Rotation paths and how fast each direction turns (degrees each step)
Each turn is a multiple of 5 degrees from 10 to 175, or 0.
Each row of a path follows its step; steps can be skipped.
Path 1:
step 0: [-33 -44  32   0   0  18 -36  15  46 -46   9  38  37  18  -8  -2  -9  17
 -26 -18   9   1  12  22 -24  -3  -4   9 -42   7  -3  37  -4  19 -20  10
  -6  -2 -31  -3  24  39 -13 -25 -21  28  -1]
step 1: [-26  19   6  -9  45  -6  -4  25  -4  -8   6  43 -30 -19   0  -1 -24 -25
 -22 -14 -33  41   6   8  -3   0  23  28  13   1 -12  33 -33  11 -11 -61
 -10  -8 -20 -33 -10 -46  10   5  12  41  -3]
step 2: [-31  46 -13 -60   3   1   2  -1  33  -4  18  31   7   8  12  34   8  17
 -42   6  16  -6 -25   5   2   7  35  34   4 -22 -32   6  15 -36 -29   7
  -9  22  37   2   9  14 -33  -1  31  -6  33]
step 3: [-14  -3  -4  -7 -42  17 -34 -26 -23  10 -14  21   0   4  -9  28 -10  34
 -46   7  21 -35  -2  12 -15  16 -16  -3  -9 -23 -16  11 -16  59 -44 -29
  33   9 -24  24   1 -32 -25 -18   5  27 -21]
step 4: [-23  -7  19  32   5 -18  -7  11  -3  -7  19  29 -61  15 -24 -35  35  11
 -11  19 -30   7  -5  34 -22 -11  -3  54  20 -23 -46  27  12  -7   4 -12
  -7  -7  -4  53  24 -16  -4  15 -11   1  -3]
step 5: [  0  26   0  -9 -23 -34 -32  24 -20  53  44 -15   2   2 -41   5 -18  22
 -26  -7  22  28   4   6   3  12  37  12 -12 -13 -27   3 -29 -37   9  -5
  -5   7  19 -17  24  28 -34 -16 -20  44 -19]
step 6: [-37 -12  10  32  -2  54 -23  16  19   7 -11  34  17  42   4   9 -17  33
 -32 -29 -11   8   9  39 -15   5  -9 -24 -61   7 -38  21  -9  -6   2  -3
   2 -10 -14   3  13  31   6 -18  39   5   0]
step 7: [-47 -14  -9 -10  22  14 -36   4 -17 -12 -11  21  -9  -1 -21  -5 -11 -48
   2 -13  12  45 -27  13 -13  -4  25  64  16  24 -18  22  -6  34  13 -24
  -6  -6   8  -7  15 -33  23 -34  12  41   3]
step 8: [  5  33 -46 -45  19   1  -2  43   6 -31  49   0   5  15 -23  38  -5  25
 -14 -15  -1  -5   0  25  -4 -32   4  35  -8 -20 -11  25  30 -33 -27 -23
  10  26   5  -1 -18   1 -30 -19  18  14  29]
step 9: [-38   4  -8   3   4   9 -40  10   0   3 -25  36  -2  -9  28  18  -3  19
 -35 -11   2 -22   3  -4   0  -9  16 -11 -21 -54 -10  18   2  63 -20 -15
  54  16  30  -1  27   4 -40   7 -14  13 -33]
step 10: [-19 -15  22  22  -6 -18   0 -36  -3 -28  36  49 -32  26  13  -9  34  24
 -23  25 -12  22  10  21  16  23 -20  49   6  -6 -40  13  -5  -1  39 -44
  16  12   7  13  -8 -27 -11 -11 -12  22  18]
Directions:
[  3  -6  -4  -2   4  -7   0  11  17   3   3   4  -4  11   7   9  -4 -11
   7  -8   9  -1   7 -16  -2  -6  -3   1   7   6  -8  -1   3   6  -7  -3
   1  -3  -4  -4  -1   7   8  -3  12  11   1]
55
[  0  -1  -3  -2   0   2  -4  -8  -3   5  -4 -14  -2  -4   3   2  -9  -7
   7   1   0   3   1 -12  -5  14  10   1   0  -7   4  11  -5   5  -7   2
   0  10   5  -5  15  -7   4  -7  -8  10 -14]
170
[  5  10  -7  -1  -7 -13   1  -4  -9  -7  -8  -3 -14  10   3   3   3 -11
  -6  11  -8 -10  -7   6  -1   4  -4   1   2  -2   3   0   9  12  -7  -2
   8   7   3  -4  -3  12  -6   1   4   3   4]
60
[  2   1 -11  12   5   4  -2   5  -6  -3   0  -3   3   6   7   7  -2  -3
  11 -12   6   3   8   7   7   1  -6   3   1   4   3   1   8  -1  16  -5
  19   1  12   0  12  -5  -8  -5  -6  -3   7]
25
[  1   3   5   4  -8   7   3  -6   4  -2  -3   0  -2  -7   7  20   1  -1
   3   5  -3 -10  -5  -8  -2 -18   5  10  -4 -10   5   8   0   1   3  -9
  -8 -13   4  -9  -2  -8  -8  -5  -1  -3   6]
55
[  4   6 -12 -15  -2  -3  -3   8  -3   6  -5 -12   3   2   7  -5   1  -2
  -3   0  11   7   9   2  10   0  -1   5  -1 -22  -1   7  -2 -10   2   4
  -5  -7  -5  -4  -1   6  -6   9   8  -5   2]
115
[ -4   3  -3  -7  -1   6  12  13  -5  -1   6  -1 -10  -4 -13   2  -7  -2
   4  -6  -8  -3  12   1 -11   4  -5   7  15   5   4   5   0  -3   0  -3
 -11  -1  14  -4  -7   4  -5  12  -8   2  -4]
110
Path 2:
step 0: [  1 -14 -16 -10  16  30   5  -1   9 -11 -18 -11   4   7  41  13  42 -30
 -11   4   9   5  14  19  13  24  -7 -24 -12  22 -13  45  15  21 -11  19
 -30  24 -46  57 -21 -12 -10   5   7 -22  -6]
step 1: [ -6  -3 -17  -8  11 -30   6   4  27 -15   0  32   8  19  23 -17 -29  27
  25 -19 -35  16   9  -1  31 -10  34 -27  -8   6   2  47   9  10  -5  43
  -1  52 -16  25 -22  16  11   8 -11 -20  15]
step 2: [-16  17   4 -24  -1  28 -13 -30   2   5 -11  58  21 -14  18  29   6  20
  31 -17  11  16   5  15  28 -18   7 -12  14   5 -15   8  33 -15 -32  19
 -21  34  10  23  21 -44 -15 -28 -25  -2   7]
step 3: [-28   6 -11 -36 -17   1  -8 -21  24  -6 -29  35 -13   6  19 -17 -20  15
   9  27  10  11   0  50 -27  21   7 -16 -17   7  21   5 -17 -10  -3   8
  49  38   9 -20  10 -26   1  -6 -51   7  17]
step 4: [ 35 -14   5 -21 -26   8 -30 -22 -22  16 -49  49   0   4  12   4 -12  -6
 -21  32   2  17   0 -27 -46   5 -16   0  -8  28 -29 -15 -18  10  -5  20
 -24   9  24  11 -12  -4   3 -20 -46  -1   8]
step 5: [ -7 -25  14   2 -20  -4 -14  24 -21 -10  -9   9 -23  -8  34  -4  10 -11
 -21  42 -32  42  16  29   4  28  32  -2  -1   3 -33 -21   6   2  47  16
  -2  18  25 -16 -18 -16  31   6 -26   7 -39]
step 6: [  0  -5 -12   6   3  49   6   2  15  -6 -17  -8 -18 -18   1 -26   5 -27
 -16  13 -25 -11 -21  17  -2  15  -5  14  -7   2 -77   0  29   8   1   3
 -30  21 -25  31 -35   8  34 -15 -25  16  13]
step 7: [ -2 -24  19  36  28   2   1  13  -7 -37   2  26  24  -8  -7 -35  23 -12
  -7 -12 -47 -26  13  17   5 -19   5  -8  -8 -10 -29  28   7 -10   5  18
   3  62  -6 -10   7  23   7  25 -40 -11 -11]
step 8: [-31  15  17  18   2   6   1 -21 -19 -15 -37  -5  16  19   6 -44   7 -16
   0 -17  -2  21   9  42  19 -35 -17   2  -3   0 -24  11   2 -10 -58  -1
 -50  41  -6  -2   6 -20  -9 -30   8  -6  -6]
step 9: [  3   9  -1 -15 -17 -20   7  -4   5 -41 -33   5  -1   5  41 -18  27   4
 -12  12  32  -7 -24  39   3   5   4 -14 -25 -22  19  -1  -9  13 -44  22
  -1  53  21   9  14   8  -5  47  -7 -29  13]
step 10: [ 17 -17  -6 -36   4 -24  11  13  -4  38 -41  27   4 -16   5   6 -28   3
 -19  25  -4  27 -11  25  -2  -5 -24 -42   1  12  13   7   4  -9 -53  30
 -40  11   5  36 -24   6  -7   6  -9 -24 -25]
Directions:
[  1   7  11   5  -2  -5  -7  -2   2   0   1  -1  -3  -3  10  -6   2  -9
  -8   9   9   4  -9   7 -10 -17  -6  -1   8   3  17   0  -7   2  -5   0
   2  -2  15  -1   6  -3  -1  -7  -6   2  11]
65
[ -1  -1   1  -9   8  -5  16   3   4 -16   7 -15   6  -4  -1   0   5  -1
   4  -1   1   1  -2  -3  -4  -2   4 -14  -1   3  -2   4  -3   3  -6   0
 -18   5   5  -7  -6   1 -17   0   1   6   2]
40
[  1  -7   9  -4  -9   0 -18   5  -5  -8   7  -9  -9  -8 -19   3  -6 -12
   6   4   4   1   5  -3  -6   1  -7  -1   2  10  -6  -2   9   4   4   2
   4   9   1  -6  -7  -4   5   4   2   5   5]
45
[  8   2   0   8  -9  -4 -10   4  -3  -7 -11  -1   0   2  -1  -5   3  14
 -15  -9   9  11  -4   3   1   1   7  -9  -2  -1  -4   1   6  11  12   7
   0  -1  -3  -2  -1   3  -9 -10  14   0   5]
90
[-12   5  -2  -3  -3 -10  -8  11  14  -3  -4  -2  10  -1  -9   6   7   9
   8  -1   4   5  -4  -4   5   0  -9  -1   3   2   3   8  -9   6 -11  13
   5  -4  -1  12  -2 -12   2   4   0 -10  -5]
40
[-10   1   4   2   6  11  -2   1  11  -3  12   9   2   4 -14  -2   1  16
  -1  -8  -7  -5  -5   3  -1 -11  -9   7  -4  -2   3   1   7   1   4  -7
   1  15   1  -5   9  -2  -6 -14  -3   2   3]
70
Path 3:
step 0: [ 12   8  24  -6  18   3   7  -8  28   1 -23 -45 -26  34  49  48 -41  24
  10  19 -11  52 -33  38  19 -14  16 -11 -14 -29 -14   1 -14  -3 -10  -5
  20 -28   3  23  33  20  -1 -10   2 -28  17]
step 1: [  6  -6  14 -33   5   5  51  12 -14 -20  34 -20  29 -13 -12  -9 -10  -1
   6 -14 -27  21   2  18  44 -31 -30   3   7 -16 -12  59 -29  28  14  25
  -9 -23   1  17 -11 -40  -8  24 -28  21 -44]
step 2: [ 28  -4  29  -8   9  16 -21 -13  17  -5  18 -35 -19  22  23   8 -20  22
 -27  41 -16  32  23  22 -38  24  -4 -12  -6  18 -33  -4 -13  35  23   0
 -14  -3  32  32  17  51  12 -24 -29  48  -8]
step 3: [-14 -20   1  -3  15  27  32  -2  15 -16   3 -27 -27  -7  19  59  -3 -19
  12   2  -7   9 -36  14  -6 -54  14   3   7  -2  -1   8 -59  -4  23  16
 -28 -19  23  38 -23 -30 -45   0   7 -30 -25]
step 4: [ 17  11   3 -12 -14  39  -1 -27  -1   2  12 -25  -5  29 -11 -19  -5  -3
 -29  23  13  27  28  -2  17 -26  -8 -29   7 -10  20  30 -21  40 -14 -14
  27   4  21   1   7 -28  29 -43 -44  33 -69]
step 5: [-22 -39  22  -6  22  36   4 -39  18  14   1 -36  -2 -19  -6  24 -10  71
  -2  21 -22  -2 -19 -13  22   5  28   9 -15 -11 -37 -14 -35   1  22 -21
 -18 -29  21  15  21  42 -31 -16 -10 -15 -17]
step 6: [ 16  -1  -8 -27 -11  -7  26 -18   2   3 -17   8 -16   4  22  26   9 -13
 -11   5  -8  48   2  40  14 -40  -9  15 -20 -15   0  35   6 -14  17 -32
  19 -47   4  59   4 -62  13 -19 -40 -11 -19]
step 7: [-27  20  59  -5 -18  24  19 -14 -13 -12  30 -29  30  24 -29 -18   1  19
 -20  33  20  30  32 -19  29 -18 -12  -4 -25 -16 -29  -1 -35  -2  -2  16
 -27   3  37  28  21  32  -2  21 -34  28 -13]
step 8: [ 11 -13  -3   1  12 -10 -24 -30  -4  -5   9 -18 -28  -7   3  16   0  25
  -3  36 -39   9 -41  23 -58 -16  55  19  -7  -8 -10  22 -28  24  19  19
  -3 -26   7  47  22 -18  -4  -1 -53 -20  16]
step 9: [  9 -10  29   9  -1  18   8  36  30 -21 -10 -13  -8  49   4  -6 -12  -8
  25  14  24  48  25  27  32 -48  -3 -16 -28 -14  10  36 -42 -26  -6  24
 -11 -28  17  -4  13 -13   3 -18 -14 -27 -46]
step 10: [ 12  15  13 -10 -16  13  19 -35  17   5  28 -46 -15  24  -6  10 -10  51
 -14  21 -36   9 -29 -16  28  -5  17  -1  12 -50 -29  36 -12  72  -4   9
   8  -7   4 -12   5  11   0  24 -28  29   0]
Directions:
[ -6  -3   1  -3  10  -1   2  -6  -6   7   4   8  -1  16  -1   5   2  -7
  -5  11  10 -15   1   4  -7   6  -3  -1  -7  -8  -5  -2 -12  -4  -4  11
   9   7  -5  12  -6  -6  -5  -2   4   8   3]
80
[ -6   9  10  10  -1 -13  -8  -1  -5   8  -6   1  -7   7   5   1  -4   2
   1  -6   3  -1  12  -8   3   5  -7  -8   9  -8  -8   3  -4  -2  14   1
   5   0  20  -6   3   8  -1  -4   0   0  -1]
145
[  0  10 -15   4   7  14   1   1  -6  -2   3   4   8   4  11  -3  -7  -2
  -3  -3   1  -2  17   7   6  -5   1   4  13   2  -2  10   2 -11   6   7
  -3  -4  -5   0  -2 -11  -2  -1  -6 -12   1]
135
[  8  -3   1  -6 -11   8  -3  -1  -9  10   2   3  14  -5  -4   3   5   2
  -6   1   0   2  11   4   2 -13  -2 -11   2 -15   9   0  -2  10   0   5
   0   5   4  -5   6  -3   2  13  13   6   2]
125
Path 4:
step 0: [-34   7 -19   9  49  29  23  30   8 -18   9  15  46  -9  16 -17 -26  -4
   1 -19 -52 -27  48 -42  10 -26  -7  33  10 -27   4  -4  -2 -17  22  19
   2 -25  10 -39  10   2 -14 -10 -22  25 -21]
step 1: [ 29  37  20  -1  33 -33  23 -12  41   1 -57 -19  46  -1  25  10 -28 -29
  15   5 -23   2  10   2   2  -3 -18  -5  20 -49  -4 -34   0  33   4  27
   4   6   6 -26  -7 -20 -28   3 -12  29 -34]
step 2: [ -8   3 -10 -24  31 -28  22  44  38   1  -9  12  -1  10  -9  24 -20  -2
  20 -41   2  -8  -2  20 -27  -9 -12  31   8  31  -6   1  40  28 -13  18
 -23   4  14 -43   3 -45  11  10 -51  20 -46]
step 3: [-10   4   4 -20  -9 -18   2   4 -10 -22 -37   8  58  -6 -18 -18 -10  -6
   6 -42  10 -33  31  11  30  11 -15  -9  17  44  25 -35  16 -16   1  32
 -39   4  -2  17 -15 -57   0  33   1  44 -11]
step 4: [ -3  11  -3  17  20 -36  44  16   7   9  -1  24  28 -15 -12   8  54   5
  18  -6  15 -16  35  -6 -30  19 -70   8  10  24  42 -21 -11  33  23  13
  -1   8 -27  29 -34 -24  12   0 -29  -5   3]
step 5: [ -9  23 -15  12  -4  12   3 -64  -2 -19 -20  34 -13 -31  -6 -25  30  -9
  25  15 -14 -50  19  24  -8 -25 -22  12  35  33  15  13  22   1 -17  -5
  13   1 -18  -1 -42 -13  14  20 -40   4 -48]
step 6: [-11 -25  12  34  36   7  47 -42  -3 -36   7  28  25  26  10 -33 -19  -5
  -3  28  18 -25  18  -7 -25  13 -51  14  16   7  42  16  25 -29   4  -6
   6  -3  34 -35 -23   5  26  15   1  22  12]
step 7: [-20  41   0  25  53  -6   1 -26 -35 -35   3 -18  31  11  -9  -3 -15 -54
  11   9   1 -20  -9 -13  -4 -12 -29  21  17 -23  14 -48  34  -7  14 -11
 -11  25 -12 -30 -18  10  -2   1 -16 -60 -21]
step 8: [ -3  13 -61  19  10  16  11   8 -38  28 -32 -20  25  16  22   2  -8  -3
   7   2  24  19   8  12   4 -35 -39  16  18 -15  36 -14  -1   7 -13 -22
  -1  19  41 -61  -1  -7  17  14 -17   9 -55]
step 9: [  5  39  21  -3  32  18  36  11 -24 -18   5 -21  13  29 -23  32 -15 -16
 -12 -42  10  -5  31 -30  11 -39 -12  -2  30   0   8 -27   0  -1 -53 -28
  19  10 -17 -35  -3 -40  15  27  12  40  -4]
step 10: [ 24  24 -12 -73  19  -1  45  28 -35  -8  -1 -28  32  -3   2 -37  -5  25
  15   2  20  -5  11 -30  -4 -39 -55  -7  18   2 -15 -12  -1   5   1  13
 -10  10 -25 -13 -16 -14 -17 -21 -39  20  -5]
Directions:
[  1  -8 -10   0   1  -3  -2  -4   5  -2 -13   5  -1   4   5   6  -4  -8
  -4  11 -20   9   2 -12   1   8   2   3   0  -3  -2  -3  17  -3  -1  -9
 -10   9  -2  -4   0   7   5  -4  -7   4   8]
60
[ -8   5   6   1   9   3   7  -5  12  -1   0  -2   0 -11  -1   3   2   3
   3   4   7  -5  -9  11   0   1   2  -8  -6  -2   3  -3  12 -11  -6  -2
  -2   2   9  -5   2   8 -17 -19  -3   7   2]
70
[ -6  -5   5  -6   3  -8  -4  -6  -4  -5  -1   2   0 -10  -5  -3   2  -1
   2   9  10   3  11  11   5  13   1   3  -4   7   4   6   5  -2  12 -12
  15  -2  -8  13   4   0  13  -3  -8   4  -2]
45
[ -5  -3  -1  12   4  -6  13  -3   5  -5  -1  -7  10   3 -10  -1  -7  -3
  -3  -2   3   4   1  -6   1   4   0   1  -5 -12  -1  -5  -7 -15 -12  10
   2  -8  -8  16   0   4   8   3   8  10   5]
125
[  4   1   2   3   4  -7  -6   3   6  -9  -4   8   4   7  -1  -6 -17 -11
  -2   1   1   1  -7  14  -6   1   4  12  -3 -18   2   0   0   0   9  -5
   3  -9   9  -8   7   1  -2   4   4 -10  -9]
60
[  8   1   3   2  -2   2   7   9 -13 -10   1  -8 -12   8   5  -7   4   1
   5   3  -1  12   1  -2   0 -11  -3   2  -4   2  -9 -14   0 -10  -1 -19
   8  -4  10   8   2   3  -6   1  -2   3   0]
25
Path 5:
step 0: [  6  -3 -34 -41 -23  28 -17 -21  20 -12  26  -6 -20  -4   8  26  33   1
  36  31  -8 -28  47 -14 -25  31 -45 -21 -56  16 -17   2   2   0   6   7
  22  18 -24  25   2 -38  11 -26 -30  -1 -22]
step 1: [-20  30 -10 -29  32   6 -35  22  -4 -20  -1  38 -20   6 -16 -22  12   5
 -38  13  45   4   2  14 -12 -14  -4 -31  -7 -20 -48  -2   7   9 -16  34
   5  29  -6 -11 -48  -7  34 -58 -14 -28 -27]
step 2: [  2 -26 -63  42  -2 -24   9 -29 -44  -2  -5  13 -30  35   0  54   4  14
 -10 -18  26   3  17  18  33  -2  22   7  -7   4 -10  -1 -32  19 -25  31
  18  16 -28 -34  -6   7  43 -22 -15  23 -13]
step 3: [-24  35  -3  14 -13   9  18   7  -7  14  19   3 -21  11  12 -14   4  13
  28  53 -30  10  35 -25 -14 -33  24   1 -10  42  14 -20  -6  34 -35  35
  66  -5 -32   4 -22  -9   0 -20  17  49   9]
step 4: [-24  10   4   0 -11  31   2 -42  -9  34   3  14 -36 -15 -13 -31  50  31
  31   7  14  23   6  35  -9  -6  -3 -72   6  31   7 -23 -26 -19 -22   6
  -7  43  33 -18   1   6 -26 -31   4   0  -2]
step 5: [-48  -5 -40  -2 -26  16  25 -20 -42  12  26  -2 -17  -3 -20 -31   1   4
 -37  11   3  11  21 -54  12  59  -5 -15 -14   1 -36 -20 -46 -11   0 -12
 -11   4  -1  -1  16 -46  29 -11 -27 -13 -11]
step 6: [-10   2  -4 -18 -24  37   6   9   4 -28 -34 -21   7   1   0  19  28 -13
 -34  27 -14  -1 -16  15  18  14 -36 -11   3  11   0  -6   9  -4 -19  53
  20 -28 -21 -32  -9 -64  24 -71   2  23 -14]
step 7: [-42   7  21   2  35   5   7 -43 -27  11  -4  42 -31 -10  24  44  37  38
 -13   0   2 -11 -28  14   7  40  22  16  -7 -10  -1 -30  27  16 -26  40
  22   7  21  -1 -54   2   3 -16 -27  12 -14]
step 8: [-13 -26 -34  15 -49  -8  -8 -42  -3 -17  33  29 -16 -12  45 -24  38  -1
  14 -15  10   2  37 -19   3   5 -14  33  11  -4 -30  -6 -33  16 -22  18
  52 -11  -9  13   3  28 -39 -39 -12  16 -26]
step 9: [-12  34 -17 -13 -27  19  -2  18 -19  26  19 -17 -28  -4   1 -41  -9  -5
 -10  58   1   4  33  40  14  28  22  -8   7 -14 -13  16 -21  14  -8  30
   1 -10  41 -19 -24  23  -4 -50  60  12 -26]
step 10: [  8   7 -20  41  -7  42 -10 -46 -41  21 -19 -22   1  -5 -15  -7  -7  32
  24 -14  19  -3  -4 -41  13  13  17  -1 -19   2  27 -40 -25 -20 -25  19
 -37 -29  24 -60 -29  -7  14 -30   4  -8 -24]
Directions:
[ -4  -3   7   6   1  16  14   2  -7   1 -15   0   9  -5  -1  12   3   7
   4   0   4 -12   0  -5   8 -12   2   2   1  -8   1   1  -5  -8   5   5
   8   2  -8   6  -6   1   7   7  10   7   1]
90
[  5   6  -6  -1   2  -1   1   2   3   5   0   0 -14   9  -4 -10   0  11
   7   0  11   9   9   3   1  -5   2  10  -1  -7   9  -2  -6   3   4   1
   0 -11 -11  -5  -3  21   4  -3   6   3   9]
55
[  5   7   2   1 -11 -18   4 -18   0   1  -4   4  -4  12   5   3   0  -8
   1  -7  -6   8   5 -13   3   3   0   5  -6 -11   0  -6  -6  -9   7   0
   1   8  -7   3  -1 -10   1   4   9  -2  -4]
130
[ -3   1  -6   2  -9  -5 -10   6  -5  -7   4  13   2   8  14   6   5   5
   2   4   5  -1 -14   2  -7  -9   9   9  -7  -1  -1  15 -10   7   4  -8
   3   3   8  -6  -8  -4  -3  -1   6   7   1]
60
[ 11  -2   4  -6  13  -6  -1  -8 -10  -7  -2  -3  -6   4   4   0  -5   0
   4   0 -14  -9  -2  -3   6   0   7  -4   4  11  17   7  -3  -3   1   4
   9 -14   2  -9  -8  -8   5   0  -4   1   7]
95
